In the data rows, 128 means zero.
Here are some points, one per row:
[155 136 158 104 155 204 168 113 126  95 169 186 118 128 126 121 122 178
 131  50 136 187  79 117 169  98  80  58 149 120 191  66]
[158 160 123 113 139 145 145  58 187  93 187 152 143 124  95 151 127 193
 148 108 148 150  74 113 177 134  78  52 172  90 127  87]
[156  91   0 114 156  64 152 103 150 160  98  93 119 175  28 194 101 119
 124 109  76 125  48 146 109 153 153  65 178 140 152 186]
[180 100  65  86 132 127 218 143  85 150  80 125  90 152 107  23 106  93
 112 167 107 110 200 113  24 116  78  82 171  58  80 138]
[ 76 150 144 139 138 106 105 171  90 142 140 143 167 143 149 190 102  66
 123 123 130 134 126 140 134  85 149 145 104 125  82 160]
[134  70 115 108 102  77 123 169 144  94 137  46 207  44 139 121  96 151
 110 198 102  92 160 109 175 137 103 102  97 142  74  93]
[183  74 118 166 139 147 119 142 113 129  69 153  58 173 101  91 157 219
 124 199 147 128 133  97 167 121  57 150 126  96 143  59]
[121 217 169 125 101 127 212  78 149 183  31 142 177 116  91  27 144 181
 108 141  52  52 195 162   0 124 121 100 180  79  96 199]
[ 78 171 117 124 169  99 139 146 104 131 149 156 187 136 156 176  99 113
 166 180 124  91 122 161 140 132 144 146  75 140 149 138]
[147 180 226 141 150  97 133  79 188 174  75 143 186 138 113   0  49 133
 139 158  84  89 124 150   0 147 112 106 209  44 169 197]
[ 85 141  62 188  30 148  36 130 176 127 155   0 139  99 111  31 255 120
 148  66 113 110 200 144 190 105 195  71  82 157 172  96]
[ 82 124 132 111 168 127 104 145 136 146 149 152 150 142 158 163  75  73
 134 141 115 130 153 153 142  78 153 147 106 160 100 151]
[240 208 206 118 126 150 165 169  78  80  91  72  89 177 179 106 185 101
 136 154  99 171 128  85 113 150 131 199  43 163  91 126]
[ 98 119  99 183  57 168  69 128 164 105 146   0 109  68 137  59 255 140
 155  72 135  97 148 176 195 114 242 100 112 182 148 164]
[129 101 169 118 162 169 207  95 121  85 189 178 112 159  94 130 155 167
 109  53 128 165  77 118 199 169  82  64 146  98 187  91]
[130 132 113 120 115  91 102  96 135  79 102 111 155  62 114 132  72  87
  59 158 182 123 141 105 181 129 153 153  62  66 111 107]
[223 127 129 155  64 159 191  62  73 144  45 200  88 203 144  52 191 208
 171  90   9  31 190 160  46  65 112 133 115  81 127 168]
[106 129 209  82 155 129 237  61  44 158  98 183  90 192 146  88 212 122
  96 206 130 147 161  55 155  51  29 148 123 113 217  98]
[ 78 116 145 136 135 112 137 182 144 155 130 178 154 124 159 196 118  75
 125 176 149 115 143 120 120 124 149 123 104 170 127 164]
[178  82 176  94 129 138 156  72 141 114 198 184 145 155 103 155 135 189
 107  90 161 164  79 117 161 125 124  77 178  71 177 110]
[ 86 130 128 127 162 118 103 156 127 120 141 156 159 168 148 159 116  51
 137 199 134 121 145 128 144 178 147 146 120 127 107 150]
[120  78 133 131 120  79 116  96 128 122 124  93 139  47 127 139  80 132
 136 138 213  94 164 125 146 133 111 141  83 126  85 102]
[142  87 162 114 173 170 153  10 128 100 169 208 115 124 121 140 159 179
 133  48 135 191 113 124 194 108 104  58 130  86 146  83]
[125 126 125 127 124  86 132  80 209 134 145 179 175 174  24  92 135 181
 142  83 131 152  86 109  84 143  95 141 153 103  80 255]
[106 103 121 107 129  85  96 168 121 155 160 178 175 155 189 147  90  99
 114 137 131 118 123 138 126 146 163 161  88 121 138 145]
[164 118 135 160 157 158  96 169  59 143 102 147  14 152 120 104  94 213
  99 148 132 162 155  96 153  90  25 136 140 103 172  87]
[ 78 150 116 123 158  92  92 146 110 168 170 191 163 113 179 161 101 140
 120 138 159 119 152 138 115 124 158 130  79 133  93 159]
[145  97 101 139  87 122  95 189 115  96  90  61  45  34  89  79  58 208
 145 171 188 178 136 156 150 102  82 165 134 156 147 126]
[176  78 169 113 134 154 154 111 137  94 150 177 136 139 103 184 162 152
 133  52 121 181  84 116 185 116  97  13 165  78 127 118]
[ 82 140 117 154 157  91 135 141 127 149 170 137 120 166 155 107  20  36
 132 133 109 131 119 144 164 105 145 125  89 184 128 152]
[ 82 128  29 121 166  71  77 110 202 185 165 101 148 170   6 163 187 148
 165 118  90 171 121  87  28  99 132 169 142 154 137 143]
[ 85 126 123 140 160 112 124 185 108 135 153 164 149 123 163 155  72  48
 175 132 131  97 118 123 120 124 144 144 118 134 173 155]
[104 130 112 122 161 131  96  95 116 180 149 152 152 129 171 164  88  72
 140 115 139 102 166 118 138 157 134 175 124 165 118 149]
[ 76  97 143 144 160 122  93 156 119 145 149 182 147 112 143 166 117  31
 153 154 113 104 114 124 143  81 146 171 153 141 111 151]
[131 175  69 132 189  87  61 173 191 212 102 118  86 185  12 154 147 135
 147  76 103 131  72 114  36 145 156 130 116  98 168 182]
[ 93  83  57 158 145  81  88 142 220 128 180  80 136 186  31 193 126 108
 125  62 114 197 123  85   0  89 128 120 118 132 146  63]
[  0  23 194  49 156 126 101  79  97  71 169   0 109  68 183  88 192 124
 184 110 115 181  77 124 122 175 255 123 122 199 193 231]
[ 94 108 173 164 154 139 137 151  67 130  58 159  48 168 118  98  96 237
  82 129 181 155 146  75 173  82  46 128 112 135 138  99]
[ 87 131 129 129 144  93  94 146  97 146 153 165 152 141 157 183  92  84
 161 144 131 104 133 125 146  95 152 139 131 152 110 168]
[136 147 168  74 126  73 211 136 111 132  59 116  87 174 165  27 130 106
 102 137  53 124 177 114 119  85  46 130 215  83 103  65]
[ 87 147 118 113 157 101 136 180 119 160 199 156 163 153 168 144  83 127
 103 161 152 120 164 121 139 124 186 136  99 132 103 159]
[208 104 111 171 135 159 128 168  79 131  88 137  70 160  94  83 145 207
  91 158 203 117 128 102 137 121  63 150 151  99 195  69]
[ 78 161 125 116 137  88 101 147 112 113 159 192 120 131 149 153 108  40
 128 125 131 112 141 132 126 151 143 131 116 143  91 150]
[115 135 113 119 157  97 119 141 125 129 171 157 147 113 174 122  94  68
  97 146  89  78 112 112 121 150 128 148  87 168 112 134]
[107 144  29 201 110  70  88 118 206 171 156 120 152 176  22 146 191 162
 117 153  45 168 111 116  14 126 149 197 129 112 165 183]
[ 95 126 159 110  91 168 139 117  97 103 149 103  50  71 201  91 166 190
 181  83 121 188   2 130 115 202 242 157  99 217  84 170]
[116  97 189 152 127 167 112 150  55  79  75 117  57 137 114 136  45 255
 121 159  98 176 164 113 150 116 115 157 127 107 138  89]
[123 104 123 119  95 119 112 129 130 150 119 104 176  92 128 128  60 116
 118 124 157 111 151 137 178 150 124 222 150 174  89  87]
[112  89 108 117  96 138  62 172  94  98  79  34  93   0  76 123 113 192
  94 136 166 121 166 149 152 147 105 149 139 133 133 134]
[196 143 191 122 116 176 192 119 118  72 171  91 123 122 227 169 235 107
 165  87 153 119  88 144  93 152 162 195  89 132  90 159]
[ 92 140 112 108 136 133 139 221 127 136 142 136 196 120 166 154 108 105
 142 112 107  91 124 144 139 167 115 168  99 126  69 120]
[101 105 138 122  96 104 116 106 116 122 125  99 128  85 122 181  73  69
 140 159 130 126 185 142 140 210 122 161  94 118 134 105]
[162 191 195  98 124  76 154 127  97 150  58 108 101 140 138  98 145 131
 144 100 137 156 159  95 135 159  37  65 191 102 150  21]
[ 74 147 126 109 157 117 126 159 131 148 155 154 142 136 165 178  82  86
 102 123 139  85 140 121 131 104 167 148  95 136 137 151]
[131  82 124 136 125 107 136 132 133  86  91  83 147   5 116 108  82 109
  86  46 116  79 181  79 189 154 106 158 109 107  86  70]
[127 100 175 125 126 180 174  85 170 115 153 130 119 187 107 200 117 171
 109  85 132 171  68 129 161 154  70  56 170  96 118 110]
[117 130 106 112 149 147 101 107 115 126 172 163 145 112 164 135  74  18
 129 189 129 118 131 146  85 124 153 147 131 136 144 119]
[ 76 120 130 126 136 103  81 143 109 129 168 175 155 158 145 143  77  75
 164 164 155 112 139 121 130 119 168 148 124 134 120 142]
[157 170 207 121 146 133 121  81 100 114  91 171 140 113 169 138 168 174
  96  84 138 185  88  97 113 107  78  52 188 114 174  27]
[ 53 151 126 107 144 141  91 138 105 160 165 134 155 169 163 183  71 116
 113 118 149  96 152 139 121 126 149 153 112 135  86 143]
[ 71 143 126 127 146  93 107  89 129 153 166 149 130 164 165 180  65 107
 130 183 128 119 154 158 148 122 161 135  81 149 124 147]
[ 97 102 135 126 165 118  83 117 140 143 153 174 141 134 166 186 119  66
 112 206  99  99 151 128 125 133 128 130 126 191 116 163]
[147 109 100 129 114 148  71 156  93 107  86  98  43  37 139 121  89 253
  91 185 133 179 129  96 154 135  97 206 170 106 148 133]
[ 63 169  39 221   3 203  51 148 144 157  98  38 132 150 188   0 255 105
 112  97 133 111 198 221 210  85 152   0 183 117 238 132]
[218 154 176 103 108 139 167 164 139  85  95 193 147 144 147 113 135  99
 126 162 149 120 179 120 114 125 109 166  83 197  84  90]
[166 107 174 128 120 188 161 111 142  92 189 165 131 171 124 124 144 189
  87  81 136 138  94  94 169 151  86  20 172 138 161  56]
[ 90 158 115  90 137 121 134 147 129 141 141 151 152 126 169 184 112  71
 164 163 127  87 114 135 121 116 131 160 100 147 131 126]
[205 178 173 123  59 223 130  92 112  37 138  76 102 114 162 139 173 151
 164 146 121  99  52 129 116 151 185 147 104 192  78 125]
[237 167 121 161  98 156 132 130 233 148 109 118 114 139  15 187 108 151
 153 113 126  99 101 142 117 113 143  67 176 118 118 138]
[ 93  66  93 136  71 115  98 147 148 109  71  13 130   0 106 107 106 123
 134 188 162 118 137 137 187 113  96 142 116  71 146  99]
[213 169 198 118 120 156 187 101 122  96 128 107  89 161 194 160 255  34
 114 174 189 138 115 154  92 153 156 192  95 138  55 147]
[131  93  75 125  73 103  80 139 105  92  73   2 133  21 129 119  71 209
  83 170 176 119 154 142 150 128 122  86 122 152 163 130]
[ 60 160  53 214   6 192  55 156 150 127 124  47 112 120 159  17 255  97
 111 110 103  87 225 228 209  87 145   7 182 105 255 137]
[142  99 146 110 199 105 131 158  83 152  71 138 103 134  97  79 209 180
 118 188 178 195 112 106 155 114  41  96 127 114  76  25]
[ 88 137 111 119 142 147 121 125 126 149 137 156 163 158 162 152  59  68
 189 138 161 138 168 120 146 119 164 177 116 125 132 158]
[207 176 122 159 172 148 144  93 197 145 124 137 138 139  46 156 106 179
 118  69 115 156  88 117 147 146 138  94 165 119 137 123]
[214 133 160 152  69 222 154 106 125  80 111 104  81  44 183 142 166 106
 177  87  92 155  79 137 110 207 183 100  50 145 118 130]
There is one direction along which these points spread out most. Take the direction at right angles to it along which they spread out most. Go by this last direction. How many in every 100 of the points above lie lower along it than each point below? Round to a whole number. More than half of the points above lie lower than the first one.
[221 149 125 135 145 150 120 105 194 154 126 136 152 169  37 127 100 169
 170 131 112 150  63 135 147 186 136  76 156  88 139 105] 78
[202 170 179 118 122 151 166 111  81  57 153 109 127 152 201 108 210 111
 182  66 185 114  84 128 103 163 186 181 104 186  63 136] 27
[107 147  98 110 162  83 126 135 123 126 139 200 175 134 158 130 108  76
 129 121 155 115 150 156 134 169 145 177 104 200 154 146] 58
[184 147 182 139  48 250 132 127 130  62 149 151  77  81 133  82 154 157
 104 112  90 155  35 150 140 165 226 172  83 187  84 121] 17
[ 73 138 118 158 169 117 104  95  89 174 164 143 163 121 152 174 112  68
 138 157 119 137 137 139 150 123 127 151 149 158  56 166] 49
[130 141 109 146 115 112 174 165 121 130 152 117 149  57 148 140  71 104
 148 208 156 119 133  97 130 141 170 165 142 130 129 112] 26
[161  82 105 102 102 136 230  87  55 169  38 151  95 215  56  14 148  78
  99 107 102 101 122 112  53  69  69 167  88  94 104 139] 95
[116 119 109  63 129  76 213  65 133 123  37  98 150 166 174  81 165 143
  73 146 158 103 154 107 101  67  54 138 205  59  97  56] 78
[184 129 205 109 156 101 141 109 200 119 158 132 176 114  80 130  89 135
 121  30 127 173  63 143 149 102  69  95 162  88 178 142] 92
[167 155  47 176 160 114  64 219 204 205 109 101  99 204  29 111 167 176
 122 117  46  90 141 206  38 119 199 146 177 112 152 203] 17
[134 142 112 115 114 116 140 158  96 154 118 132 156  94 166 206  93  52
  76  72 143 116 152 121 119 150 124 163 132 160 126 139] 30
[112  82   2 128 123 113 176 116 177 132 155 165 110 129  49 220 156 192
 152  88  74 112 105 158  44 141 149  77 157  84  73 115] 71
